m =
-9; -7; 33; -15
0; -1; -4; -1
m[0][0]: -9
m[0][3]: -15
m[0]: [-9, -7, 33, -15]

arr = [-8, -4, 17, -2, 4, -4, -12, -33, 3, 25, 4, 19]
arr[0] => -8
arr[5] => -4
arr[9] => 25
arr[10] => 4
arr[1] => -4
arr[7] => -33
arr[3] => -2

M = 10.747	9.439	2.258	8.040	5.961	6.891	-22.603	14.485	13.812	-19.262	-2.691	8.326	5.594	9.603
M[-14]	10.747
M[-13]	9.439
M[8]	13.812
M[-7]	14.485
M[-1]	9.603
M[-10]	5.961
M[-4]	-2.691
M[11]	8.326

X =
9; -5; 19; -21; -2; -15
22; -11; 1; -25; -2; 9
23; -27; 10; -13; 4; -18
21; -16; 2; 31; 8; 23
3; -15; 7; -10; -8; 16
X[0, 0] => 9
X[2, 2] => 10
X[4] => [3, -15, 7, -10, -8, 16]
X[4, 1] => -15
X[:, 0] => [9, 22, 23, 21, 3]
X[:, 1] => [-5, -11, -27, -16, -15]
X[4, 2] => 7
X[0] => [9, -5, 19, -21, -2, -15]
X[1, 4] => -2
X[3, 5] => 23
X[1] => [22, -11, 1, -25, -2, 9]
X[4, 4] => -8
X[:, 2] => [19, 1, 10, 2, 7]
X[0, 4] => -2
X[2, 4] => 4

A = [228 133 141 193  19  99]
A[0] => 228
A[2] => 141
A[5] => 99

data =
[[  65.97   89.58  107.35 -236.75 -126.24   -4.76  156.93   49.24 -109.26
   258.22   61.46  -73.63]
 [  77.95   64.06   78.64   62.27   67.57   41.55   13.42  119.24   71.31
   -46.62  -48.48 -151.62]
 [  96.35   -8.23  -20.62    5.43  -19.84   47.07   21.05 -155.38 -181.66
    45.02 -182.54 -167.19]
 [ 142.01  -19.18   94.31   39.59  -84.28  -41.45  -43.62 -164.62 -114.51
    43.17   88.95 -127.88]
 [   5.04   71.54    4.31 -125.35  -65.07 -160.06  -12.98   62.30  -63.24
   -37.18   34.76 -201.88]
 [-106.22   86.48  -54.75  -73.50   32.02  -56.92  187.61 -147.03  104.28
   184.30  116.89  111.24]
 [ 194.52  -51.48   99.18  227.16  209.05  103.04   97.70   61.03   82.85
    15.31 -142.33  106.11]
 [ -88.42  248.12  -28.83   45.97   92.16  -50.13  -18.10   94.70   74.48
   -86.50 -145.40  -25.75]
 [ -20.96   16.18  113.09 -202.81   43.64    3.67  -44.65  150.73   17.52
   -39.93  233.48    7.93]
 [ -97.46   68.71   25.85   -4.81  -37.03   50.51   92.12  110.86   40.63
   150.76   63.75  -25.75]
 [   0.31  -25.53   -0.66  -76.33   65.91   63.48    5.35  -24.86 -111.34
    -9.03  -39.63 -180.96]]
Rows and columns are counted from 0.
row 0 col 0 => 65.97
row 6 col 0 => 194.52
row 10 col 5 => 63.48
row 3 col 4 => -84.28
row 2 col 4 => -19.84
row 7 col 0 => -88.42
row 4 col 8 => -63.24
row 4 col 0 => 5.04
row 5 col 4 => 32.02
row 10 col 8 => -111.34
row 8 col 0 => -20.96
row 6 col 11 => 106.11
row 1 col 8 => 71.31
row 3 col 0 => 142.01
row 0 col 7 => 49.24
row 7 col 11 => -25.75
row 4 col 4 => -65.07
row 1 col 11 => -151.62
row 7 col 2 => -28.83
row 3 col 2 => 94.31
row 3 col 7 => -164.62
row 8 col 6 => -44.65
row 0 col 5 => -4.76
row 1 col 0 => 77.95
row 7 col 8 => 74.48
row 5 col 1 => 86.48
row 5 col 3 => -73.50
row 2 col 6 => 21.05
row 5 col 10 => 116.89
row 10 col 4 => 65.91
row 2 col 1 => -8.23
row 3 col 6 => -43.62
row 8 col 5 => 3.67
row 6 col 6 => 97.70
row 4 col 2 => 4.31
row 10 col 3 => -76.33
row 7 col 7 => 94.70
